a = [[432, 413, 412, 415, 430, 415, 426, 413], [304, 842, 843, 844, 295, 845, 293, 844], [843, 82, 82, 69, 887, 65, 931, 82], [234, 935, 938, 944, 198, 950, 165, 935], [632, 345, 345, 345, 624, 345, 610, 343], [638, 374, 374, 371, 637, 370, 635, 372], [235, 888, 890, 897, 199, 902, 165, 888], [480, 207, 208, 206, 515, 208, 552, 209], [425, 425, 424, 426, 423, 425, 417, 425], [480, 227, 229, 226, 519, 228, 562, 229], [935, 218, 214, 202, 953, 192, 967, 216]]
Give the 1st entry in reading order.
A: 432
The entry just left of the largest entry: 192
The entry just right of 198: 950
The 2nd entry in reading order is 413
The maximum: 967
Give the entry just left of the smallest entry.
A: 887
The entry just right of the smallest entry is 931
Give the entry just left of 887.
A: 69
The entry just right of 931 -> 82
Give the entry just left of 209.
A: 552
Give the entry just right of 897.
A: 199

Questions about the row below.
1) Report the 2nd entry from the left.
2) Report the 1st entry from the right.
3) Report the entry just left of -10.
4) Report the 2nd entry from the right.
[ 51  30   2 -10  18  37 -36 -13  -3]
1) 30
2) -3
3) 2
4) -13

B =
[[3924 7303 4256 6142 8139 4980 7616]
 [5322 8423 4093 7316 4482 7876 6987]
 [8939 8102 6752 7339 4030 6919 7025]
 [8987 8021 6808 7083 4012 6937 7187]
 [6624 4472 7014 3183 8263 6686 5971]
 [8947 8085 6771 7272 4029 6926 7054]]
The top entry of the column that holds the smallest entry is 6142
The entry in the bottom-left corner -> 8947
Find the first entry on the diagonal from the top-right corner.
A: 7616
The entry directly below the largest entry: 6624
Find the entry directly above 4472.
A: 8021
The entry directly above the smallest entry -> 7083
The 4th entry from the end, reading row by row: 7272
The third largest entry: 8939
Find the smallest entry in the last column.
A: 5971
Find the entry in the top-left corner.
A: 3924
Find the last entry in the row that holds the largest entry.
A: 7187
Find the largest entry in the first column.
A: 8987
Find the entry just left of 7616.
A: 4980
Find the last entry, reading row by row.
A: 7054
The entry just right of the smallest entry -> 8263
Find the fifth entry in reading order.
A: 8139
The entry just left of the smallest entry is 7014
The entry just right of 7876 is 6987
The third entry on the main diagonal -> 6752
The entry just left of 6926 is 4029
